In the data rows, 128 means zero.
Here are some points:
[113, 113, 172, 105, 110, 94, 143, 98, 133, 125, 100, 168, 113, 130, 164, 113, 104, 95, 119, 89, 193, 91, 168, 219]
[118, 136, 236, 90, 99, 126, 125, 172, 105, 133, 138, 106, 98, 160, 119, 165, 110, 132, 125, 104, 99, 164, 104, 110]
[147, 118, 118, 121, 158, 123, 160, 101, 171, 115, 136, 111, 135, 119, 101, 147, 101, 108, 111, 141, 105, 229, 111, 87]
[104, 89, 119, 122, 109, 97, 202, 129, 126, 136, 110, 120, 104, 87, 109, 111, 141, 117, 177, 203, 160, 131, 149, 122]
[94, 126, 128, 103, 137, 88, 129, 122, 165, 111, 144, 176, 97, 133, 208, 123, 108, 126, 109, 110, 127, 108, 135, 166]
[155, 120, 134, 99, 108, 108, 107, 134, 117, 117, 104, 90, 127, 121, 116, 152, 116, 122, 146, 101, 129, 154, 246, 147]
[144, 160, 111, 108, 105, 162, 130, 112, 132, 120, 98, 218, 244, 107, 99, 89, 110, 143, 94, 116, 155, 112, 91, 110]
[112, 130, 116, 118, 146, 122, 93, 108, 92, 105, 186, 90, 128, 185, 118, 155, 101, 117, 97, 110, 144, 152, 120, 227]
[87, 234, 91, 94, 96, 191, 255, 114, 122, 118, 91, 154, 191, 96, 112, 93, 106, 191, 83, 98, 123, 98, 86, 108]
[187, 93, 125, 127, 106, 91, 135, 122, 146, 93, 98, 107, 113, 87, 96, 128, 182, 101, 252, 124, 105, 175, 173, 107]
[148, 147, 104, 110, 130, 137, 108, 117, 99, 127, 133, 121, 163, 210, 124, 129, 95, 140, 93, 122, 167, 106, 92, 151]
[148, 101, 105, 222, 126, 117, 98, 99, 98, 207, 116, 116, 96, 111, 91, 179, 167, 129, 96, 202, 119, 107, 132, 90]
[118, 189, 107, 106, 99, 185, 160, 161, 138, 90, 116, 255, 126, 100, 114, 87, 191, 120, 89, 103, 107, 99, 86, 87]
[109, 157, 137, 94, 166, 89, 127, 108, 150, 143, 88, 130, 119, 145, 144, 107, 95, 126, 124, 96, 146, 87, 192, 192]
[115, 105, 120, 108, 157, 154, 123, 115, 114, 163, 115, 126, 110, 103, 149, 132, 137, 106, 155, 121, 117, 159, 130, 140]
[198, 121, 92, 117, 145, 112, 123, 104, 105, 168, 138, 97, 108, 106, 98, 180, 137, 142, 95, 195, 142, 117, 130, 102]
[147, 99, 92, 148, 131, 97, 96, 94, 104, 255, 113, 105, 105, 103, 85, 146, 200, 120, 101, 208, 141, 113, 117, 94]
[100, 163, 166, 94, 141, 93, 126, 114, 142, 104, 102, 148, 115, 125, 153, 128, 146, 94, 103, 100, 177, 99, 186, 154]
[129, 111, 161, 102, 103, 161, 132, 102, 100, 90, 117, 115, 105, 97, 101, 126, 151, 116, 121, 125, 124, 255, 181, 134]
[150, 129, 124, 191, 115, 185, 116, 95, 109, 139, 130, 123, 100, 116, 102, 147, 202, 103, 104, 135, 136, 101, 104, 118]
[115, 115, 95, 116, 108, 105, 96, 92, 107, 255, 116, 114, 94, 123, 93, 147, 157, 156, 108, 255, 146, 111, 106, 93]
[89, 255, 95, 93, 101, 237, 209, 110, 125, 93, 97, 124, 135, 143, 110, 94, 97, 109, 84, 92, 118, 97, 95, 100]
[114, 112, 183, 124, 127, 108, 117, 117, 127, 141, 136, 128, 104, 94, 129, 132, 133, 111, 180, 102, 98, 145, 160, 151]
[90, 125, 166, 101, 118, 106, 145, 109, 124, 116, 160, 179, 93, 124, 186, 122, 107, 125, 96, 130, 115, 92, 110, 234]
[107, 136, 118, 105, 134, 147, 127, 181, 115, 130, 165, 173, 121, 133, 151, 101, 111, 165, 102, 104, 129, 110, 108, 99]
[199, 101, 112, 118, 108, 109, 117, 132, 103, 113, 96, 95, 100, 92, 104, 121, 163, 103, 241, 107, 146, 162, 216, 115]
[185, 92, 86, 149, 141, 90, 89, 147, 106, 95, 221, 120, 135, 255, 124, 96, 106, 107, 134, 115, 121, 96, 96, 105]
[110, 109, 138, 109, 174, 90, 129, 99, 149, 107, 90, 138, 131, 135, 122, 102, 105, 110, 111, 89, 245, 89, 158, 234]
[102, 109, 99, 210, 102, 134, 118, 98, 111, 187, 105, 107, 105, 105, 115, 139, 174, 113, 115, 255, 113, 102, 104, 99]
[145, 100, 118, 116, 106, 119, 142, 107, 119, 135, 94, 116, 106, 91, 129, 158, 114, 106, 154, 198, 123, 134, 148, 193]
[148, 107, 102, 130, 112, 116, 122, 153, 116, 100, 108, 106, 125, 99, 140, 137, 129, 105, 193, 124, 118, 175, 124, 182]
[99, 107, 111, 149, 115, 141, 114, 129, 105, 160, 117, 100, 117, 102, 131, 153, 136, 123, 152, 149, 108, 122, 143, 189]
[106, 108, 175, 107, 127, 86, 118, 116, 148, 138, 123, 225, 112, 123, 135, 108, 112, 129, 105, 118, 143, 100, 133, 180]
[130, 115, 216, 103, 97, 139, 131, 132, 110, 100, 140, 107, 101, 105, 145, 166, 128, 105, 128, 107, 109, 173, 163, 122]
[138, 105, 208, 119, 96, 111, 135, 126, 133, 130, 111, 104, 119, 100, 103, 137, 115, 144, 162, 137, 100, 168, 133, 138]
[142, 170, 102, 103, 107, 182, 125, 156, 120, 128, 119, 132, 155, 165, 116, 99, 93, 152, 95, 103, 165, 116, 101, 124]
[96, 153, 122, 139, 114, 149, 156, 128, 155, 118, 145, 100, 127, 111, 110, 228, 108, 141, 126, 117, 85, 138, 116, 88]
Here are 36 more points, each followed by its number:
[103, 156, 96, 154, 164, 210, 130, 98, 118, 95, 121, 86, 176, 95, 121, 150, 91, 181, 116, 109, 93, 132, 158, 122] 0
[138, 113, 124, 111, 101, 97, 150, 151, 146, 118, 101, 108, 107, 105, 127, 185, 116, 111, 211, 116, 105, 139, 156, 136] 1
[85, 126, 101, 97, 187, 122, 147, 103, 121, 99, 255, 104, 106, 96, 123, 201, 100, 102, 99, 113, 109, 158, 128, 101] 2
[101, 96, 96, 96, 225, 142, 117, 81, 145, 85, 255, 85, 144, 88, 89, 111, 89, 191, 92, 99, 107, 255, 123, 86] 3
[170, 113, 116, 115, 113, 124, 120, 107, 111, 107, 111, 109, 120, 126, 123, 143, 111, 116, 148, 135, 105, 184, 128, 218] 4
[131, 116, 92, 133, 149, 101, 92, 133, 100, 117, 136, 160, 135, 255, 118, 94, 101, 123, 96, 134, 181, 103, 97, 128] 5
[175, 105, 93, 115, 116, 115, 101, 86, 119, 220, 98, 113, 104, 111, 88, 175, 135, 145, 96, 239, 193, 99, 129, 100] 6
[131, 136, 116, 128, 159, 185, 152, 185, 114, 93, 138, 96, 128, 120, 128, 133, 121, 144, 145, 90, 100, 118, 117, 96] 7
[89, 108, 153, 197, 90, 166, 107, 112, 123, 123, 88, 84, 114, 96, 103, 151, 88, 255, 145, 91, 82, 85, 110, 93] 8
[91, 155, 92, 111, 129, 136, 167, 172, 108, 115, 145, 94, 136, 142, 142, 120, 92, 143, 87, 155, 135, 133, 96, 176] 9
[103, 94, 112, 105, 108, 103, 144, 132, 113, 120, 102, 105, 113, 85, 145, 113, 141, 108, 178, 139, 122, 207, 152, 228] 10
[94, 242, 106, 105, 127, 229, 144, 133, 104, 91, 108, 176, 168, 146, 119, 92, 130, 127, 84, 88, 146, 96, 100, 116] 11
[147, 116, 114, 107, 111, 100, 125, 133, 141, 148, 90, 94, 124, 92, 101, 142, 122, 104, 231, 130, 128, 166, 157, 152] 12
[136, 140, 123, 114, 98, 166, 109, 115, 119, 240, 133, 136, 122, 169, 117, 104, 104, 151, 102, 110, 136, 100, 106, 121] 13
[89, 102, 115, 98, 140, 85, 128, 154, 158, 240, 129, 156, 105, 120, 179, 109, 101, 148, 129, 141, 118, 125, 105, 97] 14
[112, 188, 98, 93, 125, 161, 125, 179, 109, 129, 112, 131, 180, 150, 131, 107, 103, 139, 97, 123, 135, 130, 99, 115] 15
[117, 140, 113, 138, 129, 132, 109, 87, 99, 244, 135, 130, 88, 110, 101, 142, 255, 112, 91, 138, 118, 107, 105, 96] 16
[102, 119, 120, 119, 105, 144, 147, 87, 123, 117, 115, 91, 150, 91, 106, 205, 97, 255, 118, 101, 95, 125, 159, 147] 17
[106, 94, 97, 192, 181, 103, 117, 142, 143, 87, 203, 148, 174, 102, 144, 95, 153, 91, 157, 100, 128, 97, 119, 101] 18
[114, 107, 90, 158, 155, 109, 163, 135, 116, 109, 94, 114, 116, 90, 119, 136, 128, 97, 154, 156, 124, 134, 197, 156] 19
[112, 116, 107, 172, 132, 136, 115, 183, 128, 90, 135, 117, 125, 115, 196, 116, 163, 132, 143, 96, 106, 90, 139, 110] 20
[139, 110, 255, 89, 96, 155, 110, 110, 102, 93, 113, 114, 100, 96, 123, 126, 159, 123, 113, 91, 144, 217, 128, 121] 21
[111, 138, 96, 170, 131, 138, 101, 104, 96, 255, 118, 105, 96, 104, 90, 134, 162, 104, 92, 183, 146, 102, 116, 102] 22
[143, 101, 133, 124, 111, 115, 123, 123, 147, 131, 109, 150, 95, 92, 121, 117, 115, 119, 239, 133, 100, 166, 162, 103] 23
[110, 119, 143, 108, 135, 99, 128, 129, 117, 107, 101, 172, 99, 140, 188, 123, 112, 118, 139, 109, 186, 102, 143, 144] 24
[140, 117, 236, 100, 95, 184, 141, 117, 119, 134, 130, 102, 100, 109, 123, 138, 124, 125, 128, 130, 101, 164, 100, 117] 25
[145, 121, 138, 102, 96, 154, 114, 104, 104, 95, 144, 109, 129, 98, 156, 158, 139, 106, 125, 126, 107, 167, 173, 164] 26
[153, 118, 101, 146, 150, 107, 111, 117, 129, 93, 121, 97, 255, 111, 103, 103, 127, 124, 119, 93, 179, 94, 216, 99] 27
[114, 96, 104, 140, 120, 113, 138, 118, 106, 125, 93, 122, 131, 107, 123, 135, 99, 104, 183, 228, 94, 141, 122, 216] 28
[135, 111, 92, 179, 127, 127, 137, 99, 103, 198, 115, 112, 112, 95, 89, 136, 160, 143, 99, 196, 177, 113, 118, 100] 29
[163, 143, 83, 90, 97, 84, 96, 255, 88, 81, 91, 94, 113, 126, 110, 97, 255, 86, 119, 81, 192, 79, 158, 82] 30
[92, 130, 135, 94, 131, 93, 180, 164, 148, 176, 136, 126, 102, 108, 154, 155, 117, 128, 93, 119, 112, 105, 111, 160] 31
[140, 89, 88, 118, 141, 90, 84, 123, 94, 115, 162, 91, 120, 255, 126, 119, 91, 103, 117, 121, 132, 112, 95, 134] 32
[149, 191, 200, 108, 100, 160, 113, 111, 150, 92, 125, 175, 176, 145, 110, 89, 146, 118, 109, 103, 99, 109, 90, 105] 33
[109, 101, 230, 137, 110, 138, 113, 116, 113, 97, 179, 106, 107, 91, 151, 155, 141, 97, 162, 102, 102, 180, 131, 104] 34
[92, 92, 100, 255, 190, 110, 155, 79, 196, 104, 92, 86, 182, 86, 92, 110, 81, 128, 111, 216, 86, 140, 96, 111] 35
Which two of these numbered points are nearest to each point below, ignoring the 3 directions in which the first points spread most? Their numbers follow each, nearest first.
[137, 198, 125, 105, 112, 131, 159, 129, 158, 98, 168, 109, 116, 116, 94, 228, 132, 101, 137, 104, 103, 119, 114, 81] > 1 31
[90, 107, 126, 117, 101, 112, 174, 122, 109, 120, 99, 125, 115, 102, 103, 144, 96, 103, 230, 193, 100, 136, 135, 210] > 28 10
[121, 90, 91, 135, 118, 113, 172, 137, 114, 109, 93, 113, 128, 83, 108, 106, 123, 98, 148, 236, 171, 160, 140, 164] > 28 10
[135, 145, 255, 88, 94, 164, 113, 86, 108, 112, 106, 108, 110, 103, 107, 112, 111, 134, 114, 83, 109, 253, 131, 130] > 21 25
[141, 164, 108, 166, 148, 141, 102, 83, 101, 181, 109, 137, 97, 125, 104, 171, 182, 103, 102, 185, 108, 94, 110, 108] > 11 22
[92, 91, 87, 255, 150, 101, 133, 113, 151, 85, 162, 128, 141, 90, 118, 91, 122, 88, 255, 136, 93, 92, 93, 117] > 18 23
[97, 152, 132, 155, 124, 138, 105, 94, 98, 129, 131, 133, 97, 105, 97, 135, 218, 117, 103, 239, 155, 101, 111, 106] > 11 29
[122, 104, 94, 150, 122, 101, 99, 120, 123, 127, 130, 126, 117, 255, 143, 119, 94, 120, 92, 140, 148, 111, 103, 110] > 5 32
[145, 125, 129, 122, 121, 112, 125, 129, 151, 104, 101, 97, 112, 100, 111, 138, 108, 108, 223, 111, 94, 189, 163, 156] > 12 1
[107, 94, 109, 97, 159, 132, 95, 103, 156, 85, 196, 106, 241, 91, 127, 87, 139, 161, 106, 83, 248, 104, 157, 87] > 27 18
[110, 112, 255, 117, 104, 138, 99, 95, 97, 100, 117, 119, 103, 105, 178, 119, 113, 114, 122, 90, 95, 166, 135, 190] > 25 34
[132, 134, 131, 106, 115, 127, 147, 121, 103, 130, 104, 101, 117, 104, 152, 152, 127, 105, 113, 140, 139, 132, 162, 178] > 26 29
[93, 121, 149, 105, 131, 98, 167, 118, 134, 142, 113, 167, 112, 128, 202, 122, 101, 114, 113, 103, 118, 97, 154, 173] > 31 24
[142, 94, 101, 140, 114, 106, 87, 132, 121, 105, 217, 103, 102, 255, 107, 146, 96, 103, 139, 115, 102, 134, 91, 115] > 32 5
[103, 98, 110, 216, 244, 126, 125, 88, 183, 109, 142, 106, 203, 97, 101, 99, 88, 173, 124, 134, 92, 108, 97, 107] > 35 0
[85, 103, 154, 95, 113, 112, 154, 186, 117, 98, 139, 162, 91, 139, 255, 142, 112, 117, 96, 116, 101, 108, 111, 138] > 31 24
[96, 98, 155, 177, 132, 109, 106, 99, 123, 99, 102, 90, 143, 90, 193, 110, 95, 255, 140, 93, 103, 90, 174, 99] > 8 17
[116, 101, 98, 255, 138, 92, 108, 107, 255, 86, 108, 139, 163, 131, 98, 91, 99, 95, 211, 121, 94, 109, 90, 96] > 35 18
[167, 106, 92, 110, 129, 98, 101, 106, 135, 255, 101, 104, 112, 101, 86, 137, 139, 137, 105, 216, 151, 110, 147, 98] > 6 12
